Rotation paths and how fast each direction turns (deg/step)
Each turn is a multiple of 5 degrees from 10 to 175, or 0.
Each row of a path follows its step; steps can be skipped.
Rotation 1:
step 0: 3  -1  53  5  -12  4  36  -3  9  -5  -9  5  5  14  -1  0  17  15  4  -31  -26  9  -15  0  1  32  -9  -21  -20  -3  40  -25  19  21  -26  9  -11  -1  37  -4  -2  -8  -17  42  -22  9  -8  -7  -17  -10  15  19  -9  -12  19  14  -21  -32  39  -2  10  34  20  -17
step 10: -16  -10  13  19  -17  13  -9  -8  10  -28  -8  6  15  8  -25  24  41  16  68  -21  -1  13  0  19  3  5  -29  12  12  21  30  -14  8  11  -26  -23  -11  21  12  -1  24  22  -12  27  -16  16  3  20  2  4  25  8  -22  -10  -4  -39  2  -11  11  -26  4  16  24  -4
step 12: 8  18  28  -40  22  -2  24  -36  10  -15  -14  -40  15  -16  23  2  53  -7  -8  -1  7  -12  8  11  -21  15  4  -5  27  -2  23  -17  8  -6  -1  16  -15  -9  9  20  43  -1  -15  9  25  18  -7  49  -11  9  7  6  -40  -24  -4  6  19  10  6  4  -3  -1  22  5
step 14: 27  -13  21  -2  -8  -8  8  -6  -12  -2  14  -25  14  10  -16  -2  39  0  -23  -14  -19  18  -20  -11  2  -9  12  32  -9  7  21  -28  -18  -33  -28  4  -10  -3  16  -41  13  -30  -48  14  3  -1  21  11  2  -11  4  -13  -31  -1  5  -22  -23  6  -35  -3  1  48  -16  11
step 15: 31  -11  26  -5  -20  1  33  -4  -13  -15  -18  14  -20  15  21  -3  48  1  -19  -13  -17  31  -6  -5  -6  8  -4  -12  -30  26  52  -15  6  3  -16  -6  -5  8  35  -36  -4  -20  -24  20  -3  -6  -4  -7  -7  -16  33  11  -13  -3  34  -1  -14  0  21  -19  30  7  6  22
step 18: -14  8  14  -2  3  32  -7  8  21  -48  14  -6  -2  16  13  -2  37  32  30  9  3  -6  -8  6  0  17  -4  5  28  -23  23  -35  7  33  -20  23  4  14  21  -6  36  1  -15  11  -9  34  12  7  21  -20  6  2  -22  -26  12  0  28  33  4  -23  -10  32  20  2
step 22: 23  11  36  4  -4  -31  21  24  -8  -13  2  -2  -4  7  19  -8  56  -48  3  -18  -12  0  5  -10  -34  -2  4  20  -16  35  16  -39  -16  -28  -2  -2  6  15  27  9  4  -12  -17  3  -10  -15  8  33  -9  13  -10  -11  -32  -22  11  -8  -1  23  2  -3  3  35  18  9
step 24: 15  -2  14  7  2  53  12  1  23  4  -50  -18  -4  2  10  3  41  34  -12  -19  -10  23  -3  -8  -5  16  5  3  -2  -17  13  -42  -1  8  -8  13  -11  12  35  -48  6  8  -9  17  -22  -13  28  12  -17  -3  11  33  2  -4  6  2  -3  23  -11  -9  24  38  -12  5
Directions:
4  0  -3  5  -2  -1  -3  6  4  11  -2  8  -9  -4  2  -6  8  -4  -5  1  0  0  -1  -5  -4  -6  3  -9  -6  -3  8  -7  -4  4  9  1  8  8  -4  -5  -2  1  13  -1  -5  6  1  1  1  0  1  2  3  -2  0  7  4  2  -3  -3  -4  6  -1  -5 -> 170
1  -2  -8  -6  0  8  -6  -3  6  4  -11  -3  1  -3  2  2  -2  -4  5  2  -2  0  1  -8  10  -6  0  7  4  5  4  7  2  2  7  -1  -4  -8  0  1  3  1  5  12  -1  -7  1  1  -4  7  0  2  -1  11  -4  6  -1  -1  -4  -5  -3  9  3  4 -> 100
-2  3  0  -2  11  -3  1  -2  -1  8  6  5  3  1  -1  -1  -1  5  -5  1  -3  5  3  -3  0  -9  -2  -2  6  -10  6  1  -3  4  -4  17  -9  -7  1  -4  0  -10  -2  2  8  4  -2  2  5  -3  8  2  7  1  4  5  -5  -2  -6  0  4  1  -1  2 -> 120
3  3  7  1  2  -2  6  -3  -1  1  1  0  4  1  2  -4  -5  1  -5  -5  0  -2  10  -4  3  1  -1  -5  -7  16  -6  -7  -3  3  11  -6  -6  2  1  -4  3  -11  -6  1  -2  -4  3  -2  -1  -12  -4  -3  9  0  -6  2  -2  0  -4  -3  4  6  0  4 -> 45
5  -4  -2  0  3  5  -3  -13  5  3  -1  5  6  10  -7  0  3  5  -4  0  -2  -3  -1  -1  6  9  -12  5  -7  -4  -4  -3  -8  -7  4  1  6  0  1  1  -6  10  -4  0  1  2  5  -3  5  0  4  -5  3  2  4  2  6  -5  -11  2  1  4  1  -4 -> 110
Rotation 2:
step 0: -28  1  19  -17  12  26  -15  17  0  9  -17  25  17  2  14  -1  14  3  4  -18  -21  11  -18  6  -9  -1  54  18  19  18  -25  -28  -19  -19  -14  -8  22  9  -10  0  -12  34  -25  13  8  25  27  -12  -24  1  28  0  -4  22  -20  23  -10  -2  20  -11  22  -21  -26  38
step 4: -12  -8  36  -18  -31  0  0  8  33  -8  -44  31  -2  9  24  41  7  -2  -1  42  3  -34  -7  2  50  -14  -6  -5  -9  -7  17  13  1  -16  19  13  -14  6  -28  8  23  -21  -19  20  -22  -2  -5  7  -9  -42  1  2  -9  1  -9  14  -17  17  2  -8  -3  11  -9  6
step 5: -7  19  21  -11  -39  1  4  -28  4  29  -13  1  -3  -7  17  -37  3  -37  37  25  -6  -6  -7  18  8  -18  30  -9  -14  -37  -4  -6  -3  32  -13  -2  9  -23  -34  -9  4  6  -1  15  -24  9  -20  22  -16  4  -11  4  16  -29  19  -27  0  10  7  -36  13  -16  17  20
step 8: -6  17  -8  -26  -3  24  -14  -2  -14  39  12  21  -12  14  20  -66  -17  14  12  -18  -1  -12  -12  -3  -7  1  -3  -22  42  -3  -4  -16  -3  7  26  19  -22  27  -22  -22  2  -4  -8  16  -22  0  23  -2  -1  -8  12  27  31  -6  -19  2  -17  19  19  -8  27  21  -14  25
step 9: -19  -10  0  8  9  57  17  0  22  15  18  -35  9  15  35  -1  46  4  12  -18  -21  -1  -1  23  -14  -10  14  -12  12  -9  -21  14  -12  -26  -10  -13  6  2  -2  4  -23  19  -8  35  -13  17  9  5  -21  -12  -1  27  -28  23  -1  30  -25  6  40  6  2  12  -5  2
step 20: -29  -1  4  -5  0  25  -13  10  8  1  -20  18  26  -16  27  18  21  -4  16  0  -12  -34  -21  -9  10  -18  15  -4  -5  -13  35  1  -21  1  4  12  -27  26  -7  33  30  24  -11  56  -4  39  -20  8  -8  -9  28  10  9  14  -22  14  -26  -16  -23  9  6  5  -23  5
step 21: -17  -13  11  4  5  1  7  15  16  -7  -14  9  4  -19  34  -43  16  10  6  12  -3  -6  18  -17  25  -18  13  16  11  -25  -3  -2  -7  -1  10  51  11  -19  -40  -8  -6  4  13  23  -2  15  7  39  -9  -13  -16  24  30  -14  0  -5  6  16  32  -20  21  -18  0  47
step 24: -7  13  11  -52  -24  -3  16  -17  5  15  -16  6  -23  13  21  -20  -16  -14  29  23  20  -26  -5  25  19  15  39  -23  23  -15  -10  -14  -3  -7  18  -3  -22  31  -26  6  3  -2  9  -4  -3  -26  8  0  28  -24  10  1  -8  -8  8  16  -13  25  32  -5  33  -8  32  19
Directions:
-10  -2  3  6  -3  -1  1  11  3  -1  -3  -8  -1  1  3  6  -1  -4  8  2  -4  -2  5  -2  -1  5  2  -4  -1  -8  -1  -4  1  -3  2  0  2  -7  2  -5  5  -7  0  -6  -1  -2  0  2  -3  2  0  0  3  18  -6  -1  -2  -1  -1  4  -5  13  -12  0 -> 155
1  -3  -6  4  4  1  0  -5  9  4  9  14  -5  -2  -7  1  -2  12  -7  10  -1  -4  -6  -6  -2  2  -4  5  4  -8  0  -7  2  -4  1  2  1  3  -3  -2  4  -2  -3  -4  -8  -1  -4  -1  2  3  2  4  -1  1  -8  -12  0  0  -2  -1  -3  3  -3  5 -> 170
6  -7  -3  -4  8  3  7  -1  3  -8  -7  2  -5  3  -3  10  -3  2  3  0  0  3  2  -4  5  -1  3  6  1  0  -8  3  4  -10  2  3  1  1  -3  -2  -11  6  4  -3  -2  -2  -4  0  4  -10  -6  -4  -6  4  9  4  7  5  2  -2  6  0  -11  0 -> 120
3  4  6  3  8  5  -1  -3  7  7  -2  -8  6  -3  5  -5  -2  6  -5  -5  9  -4  -5  1  2  2  -7  0  -7  3  4  -1  0  -1  6  -2  3  2  2  -3  3  -1  8  5  3  -2  1  9  -4  -10  -2  6  -6  5  0  -2  12  -7  -3  -8  2  9  -1  2 -> 60
0  -2  0  -5  -2  5  3  -1  6  1  -3  -1  3  7  1  -5  2  1  -3  -1  1  -2  -4  3  4  3  1  7  -3  2  8  9  0  -12  -5  5  -5  -1  6  -4  -4  -15  0  -2  6  1  1  -4  11  8  3  6  5  8  7  -6  -1  -1  12  0  2  -1  6  2 -> 140
-15  0  5  -5  -3  2  5  -4  -1  -6  12  0  5  -1  2  5  -3  -7  6  0  3  1  -2  6  -5  -1  -2  -2  -2  -1  -2  -2  3  -1  -3  4  -6  8  -2  2  -4  -1  6  -2  1  2  -4  1  8  -5  9  4  -2  -4  -4  -9  6  -1  -8  4  11  2  -3  -9 -> 175
Rotation 3:
step 8: -17  -8  -18  39  -12  -18  19  28  34  -14  -9  -15  -1  -19  12  9  7  3  15  0  -36  2  6  -11  16  -11  13  13  0  -15  2  -39  1  22  -1  2  46  25  15  -2  3  -21  -20  -10  25  -7  -31  -8  -35  -3  -9  9  -14  8  -22  -7  6  39  13  -14  4  4  0  -29
step 11: -24  9  1  10  5  -3  -27  39  49  -1  7  7  24  -5  -14  -1  1  -37  -1  -16  1  -16  17  39  -2  0  18  -14  3  14  31  8  9  -5  32  -8  15  23  -27  22  1  -31  -10  -29  2  -17  8  -1  -13  9  3  17  0  23  -15  -2  27  -22  18  -25  20  -2  22  7
step 14: -16  5  32  -23  -12  0  26  -5  25  6  47  18  12  -27  9  -8  4  -2  1  20  19  -24  -8  -4  10  -1  -14  -19  -26  35  2  13  42  -10  39  8  21  -17  -12  -9  30  -9  14  14  14  -15  -6  10  27  -2  -2  -4  8  14  -16  -20  4  -6  -18  -12  -6  11  39  -4
step 15: 16  -2  -13  18  23  30  -2  -25  -9  -33  31  20  -6  46  -13  -18  -18  -8  -16  -29  -15  5  1  -4  -13  0  -15  -35  13  -2  2  21  -7  9  9  22  -21  -7  -8  16  5  -15  -36  -4  2  -19  4  3  23  13  9  26  -21  17  1  -26  -14  11  15  -29  17  -5  -38  12
step 18: 18  12  -27  8  -3  -20  24  4  9  13  31  25  2  11  -18  -7  -35  35  2  -3  -18  -20  -4  -38  20  -24  23  25  -19  27  -14  12  2  9  -17  1  -11  24  5  -8  16  8  -2  11  9  -13  4  -13  8  22  -14  6  6  15  -32  -24  -31  8  22  -8  -17  22  -29  27
step 22: -20  -10  24  -20  -12  -2  -20  6  -10  -31  -4  4  7  -19  11  -8  8  -3  -3  11  4  12  7  -18  15  -17  -13  -1  -29  14  12  0  8  -20  -8  -29  25  5  -12  11  -20  26  -2  27  -10  22  -58  40  -3  0  -29  2  0  26  -23  -6  -10  23  25  16  -18  19  -6  36
step 23: 19  2  -7  11  -11  44  3  -6  3  13  13  -1  -3  5  0  -27  6  26  14  21  -20  -8  -13  -22  -2  -4  3  -17  9  6  8  35  9  23  40  -17  -18  -6  -20  8  36  -1  10  19  1  -35  -18  6  -42  1  -6  9  0  10  -26  30  -23  -25  -32  -12  -3  -4  -11  -29
step 25: -40  35  3  9  49  -7  -5  -45  -7  -20  -8  -29  6  -7  10  5  1  -27  -11  6  -32  -2  5  -3  -12  15  4  -6  10  -16  23  -13  1  2  3  7  37  40  2  -20  -10  9  -6  28  -6  4  -22  37  4  7  30  18  1  -4  -8  -23  11  4  11  -3  18  5  -6  7
Directions:
0  0  0  -9  -1  4  4  -2  -1  -9  -8  5  4  -6  -5  -4  8  3  0  -9  2  4  -3  -2  -2  1  2  1  1  2  0  2  -1  6  -3  2  0  4  -4  2  -4  5  -1  9  -6  -1  0  9  0  9  9  6  -5  -2  5  8  2  4  3  12  -7  -4  -13  0 -> 110
4  -8  1  11  10  1  0  5  -2  -3  7  -8  -5  -3  2  -11  1  0  -4  -3  -5  0  2  2  -3  -7  -6  7  -3  0  11  -3  -6  1  -2  4  -2  -2  -5  3  4  3  5  7  -9  1  6  -3  0  -3  2  9  6  -3  -3  -5  -6  4  -5  8  0  0  2  0 -> 140
-2  -6  6  -6  7  1  -3  -4  -2  -3  5  4  -6  -3  -4  -4  -3  2  4  0  -1  0  -7  9  -3  1  0  2  -6  3  0  0  8  1  5  0  -2  3  -3  -12  0  6  3  -9  -6  5  -8  4  -7  1  9  -3  -2  3  -7  -2  -4  -4  -9  -8  8  -4  -5  -7 -> 130
0  7  8  -2  2  -2  -12  -6  5  7  -1  9  1  1  2  -4  2  0  -3  1  -5  -2  -7  -5  5  5  12  1  -2  1  2  -4  4  2  3  10  0  -7  5  2  0  6  8  1  -5  5  3  1  -2  5  2  5  5  4  3  -10  3  4  1  0  -4  4  4  10 -> 95
1  5  2  4  -10  -2  -2  5  -7  1  0  4  -6  3  -5  -6  2  -2  8  -8  -9  0  -2  -5  4  -9  -3  3  -1  -2  -1  -5  1  3  1  -7  -10  3  7  -6  -11  -10  10  6  -5  -3  -7  2  -1  -6  -2  -6  2  -3  -2  4  3  4  -1  -3  -1  0  -1  6 -> 25
-4  3  -4  -1  2  -2  4  4  2  -7  0  3  3  6  4  2  -3  1  -2  4  -3  4  2  -11  3  3  2  7  4  0  0  -6  5  3  7  10  2  -8  -9  -6  -3  0  0  7  -2  -2  -5  -6  2  -6  9  -5  1  -4  -2  7  -2  -18  -1  4  0  1  4  2 -> 160
